One turn moves each row of this set onto another row. After a few examples, where does it send each row asked below?
K_785: [  3 -13  -1   1  -4   1  10  15   3  -3  -8   5   5  14   3  -1  -3  -1
  -4 -11   1   3  13   1   1   6  -2   7  -6   9  -7  -4   2  -3   2]
K_769: [ -1  12   3   1  11   3  11   9   4 -12   3  -7  -6  -1  -7  -5  -1  -2
  -3  -3   9  -2  -7   4  -8   5  -7  12 -12  -7  -3  -1   8  -3  -2]
K_297: [ -4   8   2   3   5   2  -6  11   4  -2   8  -6  -5 -10  -9   3   6  -3
   7   8   2  -7 -12  12   0   4  -9   4  -1  -8  -1   0   5   2   2]
K_892: [ 13 -12  -5  -4   1  14   4   0  12  -4  -6   1   6   4   3  -3  -3   0
   9  -3   3   2  -2   5  -3   4   0  21  -7   3  -4  -2  -2  -3   1]
K_102: [ -7  -9  -4   1  -1  -7  10 -12 -10   7   2   2   2  -3  -6  -1  -2   0
 -10  -3   2   2  -3  10  13   7   0  -7  -2  -2  -5  -1   2   0   4]
K_820: [ -3   9   3   1   9   0   4   4  -8 -13 -12   5   7  -7 -10 -14   0 -10
   1   2   4   5 -10  -9   3  -2  -4  -3   1   2   2   2   3  -4  -5]
K_656: [ -3   0  -2   6  -3 -12   5   6  14   5  -3   9   2  11  -1  -1  -2  -5
 -10   0   2  -1  -3  -8  -1   8   1   6 -13   9   0 -14   4   1   1]
K_136: [  6  10  -6   3  -9   7 -12   4   8  -7   9   2   7  -7  -5   5  -2   1
  -2  -6  -2  -9  -1   7   7  -1   0  -3   0   7  -8  -4   0  -2   7]
K_278: [  3   5  -2   4   8  -1  -5   9   2  -8  13  -1  -5  -2 -10  -4   0   2
  -3  -3   1  -3 -12   7  -1   0   3 -13 -10  -2 -12  -8   6  -5  -6]
K_81: [ 13   3  -1  -6   3  -6  -3  -9  11  -4 -11   8  -1  -5   3   2  -1  -4
  -2  -9   0   1  11  -1  -6   6   4   3   9   7  -4  -1   1   2  -5]
K_649: [  1   2 -10  -6  -7  -4   6  -3   1   8  -7  -3  -9  -5 -14  -2 -12   8
  -2  -2   9   1   9   7   3   8   9   5  -8   1  -7  -5  -5  -4  -1]
K_179: [ -7   0  -8  -5  -1  -8   9  10   5   3  -2   8   2   8   7   2  -5   2
   4   4 -12   5   5  -1   5   0   4   2   3  10   1  -2 -14  -4  13]
K_637: [ -3  -1  -2  -6  10   3   3  11  15  -4  -6   5   9  14   0  -7   0  -4
   5   5 -10  13  -4   2   6  13   0   2  -4   9  -7 -11  -1   0   4]
K_358: [ -5  -3  -4  -2   8  17   8   6  -3  -3  -3   1   5  -1 -12  -7   1   3
  11   4  13   4   4   2   5   3   9  -7 -11  -5  -4   0   4   3  -6]
K_673: [ -5  -2   1   0   0 -24   9  13  -4   3  -1   3   3   2  -6  -1   2  -1
   2   9   3  -1   0  -9   5   7   0   1   8   7  -2  -4  -9  -2  -5]
K_931: [-15   2  -3 -12   7 -12  10  13  -2  -2   0   0   7  -2   0   8   0  -5
   5   8  -6   8  -5   8  -4   5   6 -11  -1  11  -7   2   3  -2   2]
K_79: [-10  -2  -2   4   7  -3  11   7   0   2  -8  -2   4   0  13   4   1  -5
   9   0   4   5   1  -2 -11  11 -10  -8  -1   7   5  12   1  -2  -2]
K_556: [  5  13  -4   0   3  -1  16  16  10 -10   1  -1   4  -2   0  -7  -3  -6
 -10  -7   0   2 -12  -1   7   5  -1   8   7  -7  -2  -2   4   3  -3]
K_870: [ -5   0   0   2 -13  -5  -2   4  17   1 -14   6   5  -8 -10  -7  -6   5
   8  -6   3  12   3  -1   0   6  -3   1  -3  -9  -4  -2 -10  -3   0]
K_915: [  5 -10   8  -3  -6  -2   5  -3  15  -2   4   2  -1  -5  -8  -2  -1   1
  -3   0   3  -3   6   0  -3  -5  -6  11  -9   0  -5  -5   7   7  14]
K_611: [ 10  14  -6   0  -1  10   6  10   1   1   3   1   3 -10  -2  -7  -8  -3
  -2   5   2   9 -11 -14   0   4  -4   4  -1  -7  -4   8  -3  -4   2]
K_486: [ -4   9  -5   4   5   4   0  14  -2  -3   9  -8  -3  -7  -8  -6  -9  -1
  -4 -10   6   3  -9  -8  -1  -5   2   5  -3   0 -14   3   0  -8  -5]
K_527: [  6  -4  -2  -7  -5 -11   7   4  -7   5  -1   1  -5 -16  -4  -6   9   5
   2   6  -4   1   6   4 -12  -3  -8   5   2   2   0   0  -4   0   5]
K_246: [  4 -10  -4  -7   1   3  15  -4 -13  -8  -2  -4   1   1  10   0  -1  -4
   6  -2   4  -4   0   8   5   4  -4   0   4  -2   0  -1  -1   7   9]
K_950: [ 10  15  -4   2   5  -2   7  16  11   5   6  -6  -2  -8  -1   3  -5   2
   0   8  -9  -4 -11   6   1  10  -2  -1   9  -1  -3  -1   1   1  -1]
K_707: [ -8  -7  -1 -12   0  -9   5  -5   4   3  -3   3  -1 -10  -5   2   1   3
  15  12   0   0 -10   0  -7   2   4  -2   1  11   6  -1  -3   0  11]
K_479: [ -4   6   3  -4   1  -4  16  -9   0  -6 -11  10   1  -6  -4  -3   8  -7
   6   2   3  -6   9  -4   3  -3  11   4  -1   4  -7   4   6  -2  -5]
K_694: [  1   1  -1  -7   2   1   1   4   8   1   4  -1   7  -5  11   0 -17  -4
   8 -13  -1   4 -11   0   2   6  -2 -10   5   2 -13   1 -11  -5   9]
K_476: [  2   5 -10  -6   5   3   6  10   7 -12  -3   6  -2  -8  11  -6  -3   2
   5 -14   5  11   7   0   0   8   8  -8 -11  -2  -8  -1  -1  -6  -3]
K_472: [ -2  19  -1   7   7   1  -5   1   7  -2  -1  -1   1   3 -11  -3  -8   0
  11   2   3  -6  -8  -5  -2   1  -5   3 -15  13  -5   0  -3 -10   0]
K_48: [  2   2  -8 -13  -2  11  10   3  10   0  -9   1  -9   4  -1  -4  -5   7
   5  -3   0  -8   0  10  -2   4   6   3  -3   9  -8 -16  -2   6   8]
K_475: [-14  13   7  -1  -7  -1   6  -4  -7   6  -5  -2  11   6  -4  -3   4  -1
   8   7  -6  -5   2   1  -2  -2  -2   1 -11  10  -5  -5   2   2  -1]
K_863: [ -4  -3   7   9   3  -9  12  -7   7   6  -4   4   8  -3   2  -3  -6   7
   1   0  -7  11  -2   0  -4  12 -12 -10  -8  -3  -5   2  -2  -6   1]
K_238: [-18   0   0  -4   1   3   1  15  24   2 -12   4   2   2  -5   0   0   0
  11  -4   5   0  -2  -2  -1   5   1  -4   3   9  -6  -1  -1   3   0]
K_617: [ -3   1  -5  -2   4  16   2   0  -4  18   0  -1   7   1  -5  -3  -8  -3
   8   3   2  -1 -16   6  -7   5  -1  -9  -4   3  -3  -2  -4  -1   3]
K_167: [  2   5   9  -4  -5  -4 -13  -4   5   3  -3  -6  12   8   0   3  -5   0
   3  -4  -6   2   4   2  -3   5  -8   1   4  11  -4  -8  -4   9   1]
K_701: [  2 -20   4  -6  -3   0   5   1   1  -3 -10   2   3  -4  -8  -2   4  -1
   6  -5  12  -1  -3   3 -12   9  -2   3  -9  10  -2  -3  13   1   1]
K_711: [  0  -9  -7  -9  -3  -1   8   4  -6  -3  -1  -2   4 -12   2  11  -2  -3
   9  -1   7  -3  -5  12 -12  -5   6   8  -2   3  -4  10   2  -4  -1]
K_942: [ 17   8   0   0   2   6   1   4   7  -6   9   5   3  -4  -6  -5  -1   0
   1  12  -1   2 -13   0   4   8  -3 -14  -5 -10  -4  -1   3  -1   3]
K_546: [ 17   8   2  -3   3   5  10   3  -5 -11   0   0   5 -13  -1  -2  -8   4
 -10   2  -4   0   6   1  -5   5   1 -10   5   7  -4  -1   8  -4  -2]

K_707 turns into K_179
K_297 turns into K_950
And these:
K_48 turns into K_246
K_649 turns into K_102
K_81 turns into K_479
K_611 turns into K_486
K_673 turns into K_656
K_472 turns into K_136
K_358 turns into K_617
K_711 turns into K_931

One turn moves each row of this set onto another row. After a few examples, where does it send each row asked below?
K_783: [  7   4  -1 -11  -8  -6   4   3 -11   6   6   5  -5  17   9]
K_293: [ -2 -10  -9  -4 -10  -7  -5   8  -3 -21  14   8   0   5  10]
K_11: [ -4   5  -3  -5  -3   3  -1   7  -5 -18  25  -1  -1   3   5]
K_216: [-2  2  0 -6 -6 -5  6  1 -5 15 17 -1  3 -3 -1]
K_339: [-13  -6  -9 -10  -6   0   7  -5  -8   5  14   0  -7  -5   2]
K_410: [  3  -5   4  -6  -3   0   4   1  -8 -19  21  -6  -2   3   0]
K_899: [ -6  -8  -6  12 -15  -2   2   9  -5  -8  13   5  -6   3   4]
K_8: [ 14   9 -10 -11 -13  -2   0   4  -2   3   4   0  -5   2   5]
K_190: [  2  -5   0  -8  -7   2  -2   4 -11 -16  24   2  -4  11   9]
K_440: [ -4  -6  -7   6 -14  -1   8  -3   0 -11  18  13  -2  -2   1]
K_999: [ -1   3  -2 -16 -14 -14   0  -5  -6   3   4   9  -2  12   3]
K_458: [-1 18 -7 -8 -2 -3  4  7 -3  4  8  5 -1  6  4]
K_672: [-11  -8  -6 -16 -12  -7   8  -4  -2   6  21   0  -3   6   5]
K_534: [-16  -5  -8  -8  -9  -4   3   8  -5   7  15  -7  -6   3   6]
K_499: [-4  4 -3 -7 -9 -2  1  4 -7 16 19  5  1  1  5]
K_919: [ -2   5  -2 -10  -7 -10   3  -4  -8   2  -3   1  -4   0  -5]
K_791: [  2  -5  -6  -7 -13  -2  -4   8   0 -23  17   7  -2   4   9]
K_409: [  7   6   1 -10  -2  -9  13  -2  -4   3   5  -3  -1   5  -3]
K_538: [  2 -14  -5  -4  -8  -9   0   2  -4 -22  12   3   0   1   4]
K_281: [  1  -3   1  -7 -10  -5   4   0 -10  17  16   1   0   3   4]
K_575: [ -4  -6  -9  -1  -5  -7  -2   7   0 -23  13   4   2  -3   3]
K_448: [  6 -11  -2  -6 -12  -2   0   4  -4 -24  12   3  -4   0   5]
K_277: [  1  -4  -4  -3  -9  -3  -1  10   2 -24  14  -1  -1  -2   3]
K_391: [ -3 -10  -3   6 -18  -9   8   4   3  -9  20   4   1   8   2]
K_444: [ 15   8  -8 -11 -14  -5   1   5  -1   3   4  -3  -4   3   4]
K_144: [ 15  10  -9 -12 -13  -4   2   3   1   2   6  -1  -3   1   3]
K_945: [ -8  11  -6 -10 -10 -13  -4   8  -2   4   3   1  -2   7   0]

K_144 turns into K_8
K_919 turns into K_945
And these:
K_672 turns into K_339
K_538 turns into K_575
K_791 turns into K_448
K_499 turns into K_281
K_11 turns into K_190
K_440 turns into K_899
K_409 turns into K_458

One turn moves each row of this set onto another row. After a few examples, where does it send each row asked below?
K_604: [-2  4 -5  7 -4  0  4  6 -2 -4 -3 -1 -3  9 -2  8 -7  2  8]
K_59: [  6 -11  11   7   9   2  -8  -6   4   2  -2  -1  -3   2  -1   2  -7  -1
  -9]
K_828: [ -5  -7  -8   4 -13  -4   1  -2 -13  -8  -4  -8  -4   9  -1   0   3  -2
  -3]
K_851: [-7 -1 -3 -8 -5 -3 -2  0  1 -7  9  4  2 -9  9  5 13  1 -1]
K_282: [ 12  -6   6   8   6   0  -6  -8   4   1  -2  -6   1   8   4   0  -2  -2
 -12]
K_778: [  1   2  -9   0 -11  -7  -5   6  -8  11   9  -1   0   4 -13 -12   1  -1
 -13]
K_333: [ 11  -3   9   6   6   6  -6  -5   8  -1   0  -8  -4   1   4  -3  -4  -2
 -11]
K_965: [ 11  -9  10   8   8   4  -5  -4   2   1  -3  -2  -4   3  -3  -1  -5  -3
 -12]
K_874: [ -9   1  -4  -7   1   1  -3   2  -2  -7   6   3   0 -12   4   5  16   0
   0]
K_853: [ -4   3 -11   3  -8  -7  -5  11  -5  11   4   3  -3   1 -10 -16   1  -2
 -10]
K_413: [ -6   3  -7 -10  -2  -6  -3   0   0 -10   4   8   2  -9   7   4   7  -5
   2]
K_149: [-12   0  -5  -9   0  -2  -4  -3   1  -8   7   6   1  -6   9   4  10   0
   0]
K_501: [ -3  -1  -9   4  -8  -2  -4   7  -6  14   5   6  -4  -1 -14 -14   0  -2
  -8]
K_545: [  8  -8   9   5   2   3 -11  -4   4   3  -5  -5  -6   3   4   1  -8  -2
 -12]
K_467: [ -5  -2  -5  -8   0  -3  -5  -4  -1 -12   5   5   1 -12   6   5  10  -2
   2]
K_550: [ 11  -8   7   8   5   4  -9  -5   5  -2  -2  -2  -7   4   5  -2  -7  -5
 -10]
K_67: [ -1   4  -9  -1 -10  -3  -3   8  -5   8  10   1   0   0 -15 -15   1  -3
  -8]
K_204: [ -1   4  -6  -2 -10  -4  -6   6  -7  10   4   4  -3   4 -13 -15  -2  -9
  -4]
K_980: [-10  -4  -4  -6   1  -7  -3   0  -4  -4   7   3   3 -13   5   8   9   0
   4]
K_468: [ -2   1  -9   3  -8   0  -7   7  -5   8   4   0  -4  -2 -14 -19   1  -7
  -8]
K_682: [-8 -5 -4  7 -7 -5 -2 -9  1 -2  2 -8  0  5 -5 -7 -8  9  7]

K_467 turns into K_67
K_333 turns into K_874
And these:
K_204 turns into K_282
K_149 turns into K_853
K_851 turns into K_501
K_59 turns into K_413
K_604 turns into K_828

One turn moves each row of this set onto another row. After a few examples, where does it send each row asked below?
K_348: [  7  15  -2  -7  -5   1  -9   4  -5   6 -11   6  -1   1 -11  -4   5   3
  -2 -12   2   4   3  -9   9   3  -7  -3   8]
K_52: [  0  -8  17   7  -5   6   1   4   5  12 -11   3  14  -6  -3  -3  17  14
  11 -12 -13   0   8   1  -2  -1  -1  -6   7]
K_340: [-4 -2  9  3  6 -6  3 -7  0 13  0 -5 11  0  3  5  8  5  5 -7 10  3  3 13
 -7  0  4  1  4]
K_460: [  9   0  -3  -6 -13   5  -4  -2   2  15  -3  -2  -4   4   0  -8   0  -3
  -4  -3 -18   9  10   6  -3  11  -3   0  -4]
K_566: [  8   0   9   6  -8  -3   2   4   3  15   0   0  -6   8  -1 -20  -1   7
  -5   0 -14   5  12   2   4   8  -8   1   3]
K_696: [  5  -4  -8 -11 -11   5   9   2  -3   9  -7  -7   0  -4  -3   0  -7   4
  -2   1  -9   2   9   9   3   3  -1  -2 -11]
K_432: [ -2  -6   1   5  -4  -5  12   8  -5   6   1   3  -5  -3   6  -7 -14   7
  -6  -1  -4  -3   6   8   7  -2   1  -1  -4]
K_92: [  2  -7  -8  -9 -15   8   6   3   0   1  -8  -3   4  -8   0   3   1  -1
  -1  -1 -17   4   3  10   5  -1  -2  -5  -7]
K_161: [ -1   0  -3   3 -16   3  -6  -1   5  13  -2   6  -3   3   5  -3  -4  -4
 -10  -4 -17   5  11   3  -1   4   4   0  -4]
K_6: [  5  -8  12  -4 -10  -6  -3   7   0 -10  -7   7  12   4  -4   6   8   0
  -5   2   3   1  -4  13  -1   3  -9  11   1]
K_202: [ -1  -3  13   0 -15   1   4   9   4  -6 -13   8   9  -3  -7   3  19   8
   3  -1 -13  -1   9   6   9  -8 -12   2   4]
K_168: [-4  5  4  1  1 -4 18  2 -8  6 -1  1  2 -5  4 -5 -7  8 -3  1  0 -4  5 11
 11 -7 -3 -1 -2]
K_779: [  4 -15  12   2   1  -7  -6   0   2   8  -4  -5  14  -1   1   1   8   4
   3  -9   5   3  -5   8 -11   4   2   5   4]
K_627: [  6  -3  15  -5 -11  -7  -2   5   0  -3  -5   5   4   8  -9   4  16   4
   5   3   5   3   9  15   0   1 -11  10   2]
K_146: [  1  -8  18   3  -2   0  -3   5   1  15 -11   2  11 -12   4  -3  15  11
   6 -15 -11  -3   5  -3  -5  -4   1   0   3]
K_724: [  7  12   3  -5  -4  -3  -9   4  -5   5  -8   5  -3   1 -10  -7   8   4
   1 -10   6   3   2  -9  10  -1  -7  -2  11]
K_832: [  5  -8  12  11  -5  -9  -3   5   5  10   0  -1   0   2   6 -20   0   3
  -9  -3 -11   2   1  -2   2   1  -5   4   6]
K_223: [  0  -2   5  11 -10  -7   1   5   3   8   3   6 -10   6   7 -13  -5   1
 -11  -2 -12   2  10   3   5   0  -3   3   2]
K_212: [  5 -10   8  -3  -9  -5   1   5   0 -11  -3   1   9   3  -4   7  14  -1
   3   1   0   6   0  18   0   3 -10   5   4]
K_36: [  7  11   0  -8  -5   1 -12   1  -3  10 -10   3   1   0 -10  -3   7   3
   3 -13   5   5   2 -10   5   1  -2  -5   9]
K_978: [  6  11  -3  -9   0   1  -5   3  -8   9 -10   1   0  -5  -9  -3   4   5
   2 -15   4   3   2  -9   7   2  -3  -6   6]
K_147: [-3 -5 15  4 -8 -9 -2  6  2 -5 -4 12  7  7 -4 10 10  6  0 -2  9 -1  8 14
 -1 -1 -5  9  3]
K_883: [ -4  -3  16   2  -4   1  -5   4  -1  12  -8  10   7  -7   3  10  16   9
   9 -15  -5  -2  12   5  -8  -2   5   1   1]
K_192: [  6 -10  15  -2   0  -5  -1   2  -1   9  -2  -4   8   3  -5   2  11  10
  12  -5  10   4   5  15  -9   6  -1   3   4]
K_528: [  4  -6  -3 -12 -12   7   4   6  -4   3 -11   2   8 -11   2   3  -7   0
  -6  -1 -13  -1  -2   7   1   0   1   0 -10]
K_734: [  2   0  18  -3 -12   1   0  12  -1  -3 -14  14   9  -7  -2   2  15   6
  -2  -4 -14  -6   6   2   6  -7 -10   6   1]
K_364: [  6  -5   1  -2 -15   3 -12  -1   6   8  -5   3   6   3   3  -6   0  -7
 -11  -2 -17   8  -1   2  -6   9  -1   4  -1]
K_328: [  4  -8  10  12  -5  -3   5   5   5   9   1   0   2   6   2 -20  -1   7
  -3  -2 -13   6   2   5   4   6  -6  -3  10]
K_396: [ -2  -4  -6  -3 -11   6   5   3  -2  10  -5   3   0  -5   4   3 -13   2
  -6  -4  -9   0   7   8   0   2   7  -4  -9]
K_698: [  7   9  -2 -10  -1   0  -7   2  -7   7 -10   1   3  -2 -11  -1   2   5
   3 -11  11   3  -1  -5   6   1  -1  -6   7]
K_731: [  7  10   2  -7  -1  -4  -4   6  -9   2  -8   3  -1   0 -11  -5   3   6
   2  -9  13   2  -1  -5  10  -1  -6  -3   9]
K_30: [  5 -14  11   3   1   0  -1   1   2   7  -2  -4  13   0   0   2  11   6
  10  -9   0   8  -2  13 -11   9   1  -2   8]
K_768: [  7  -5   0  -1 -14   4  -5   0   4   5   0   2   1   5   3  -7   5  -7
  -4  -2 -20  13   1   9  -3  11  -4  -1   5]
K_671: [-3  5 11  1 -4 -8  2 -2  1 -4 -1  7 11 10 -3  5  8  0 -4  4  9  3  3 17
  1  1 -7  8  4]
K_956: [ -4  14  15  -2 -10   2   2   2  -1   1  -8  18   8   1  -1   5  15   3
  -2  -1 -10  -1  13   8   5  -6 -10   5   3]
K_217: [ -3   8  11  12  -3  -8   4  -2   2  11   3   3  -2   7   6 -16   3   2
  -8   0  -8   3  10   4   8  -3  -6   3   7]
K_106: [ -6   7  13   1   1   4   2  -4  -2  17  -7   6  10  -9   5   3  15   8
   7 -13  -9  -1  12   4  -3  -7   2  -3   2]
K_743: [  4  -4   3   1  -6  -4  16   7  -2   8  -5  -5  -2   0  -4 -13  -9  13
  -3   3  -5  -2  10   6  11  -1  -6  -1  -5]
K_917: [  0 -11   3   4  -7   1  16   8   0   4  -7  -6   5  -8  -1  -9  -5  13
   0   0  -9  -2   3   6  12  -6  -3  -7  -1]
K_268: [ -2  10   1   1 -10   4  -6 -10   6  15  -1   5   5   7   5  -4   4  -7
  -8  -3 -15   8   8   5  -3   5   0   0   2]
K_932: [  3  -4  18  -3  -4   4   0   2   0  17 -11   2  10  -5  -6   1  16  15
  15 -11  -4   0  13   5  -6  -1   1  -2   2]
K_939: [  2   3  17  -5 -15   3  -2   6   2   4 -14  10   7   0 -10   3  20  10
   7  -2  -8  -1  16   6   3  -5  -9   4   1]
K_872: [  6   8  -3  -5   2  -4  -4   3  -6   6  -7  -3  -1  -2 -10  -5   1   6
   1 -11  11   2   0  -7   8   1  -4  -4   8]
K_810: [  2  -9   8   2  -3  -5  12  11  -5   4  -6  -2   3 -11   4 -11  -7  10
  -4  -2  -7  -6   0   2  10  -8  -3   0  -3]
K_970: [  7  11  -1  -4  -2  -5  -7   4  -3   3  -8   2  -1   4 -12  -7   3   4
  -3  -9   9   4   1  -7  10   3  -8  -1  10]
K_774: [ -3 -11  12   4   0  -7  -3   1   0   6  -3   1   8  -1   1  12  10   7
   7 -10  10   1   6  12  -9  -1   5   4   1]
K_653: [ -4   2  20   3 -12   0  -4   8   1   1 -10  20   6   1  -2   8  16   7
   2  -7  -7  -3  14   6  -1  -3  -5   6   3]
K_177: [-4  6 -5 -9 -7  8  7 -5 -4 10 -5  2  9 -4  3  7 -6 -1 -4 -1 -6  2  4 12
  0  1  3 -4 -7]

K_734 turns into K_832
K_217 turns into K_671
And these:
K_872 turns into K_698
K_147 turns into K_432
K_696 turns into K_932
K_328 turns into K_212

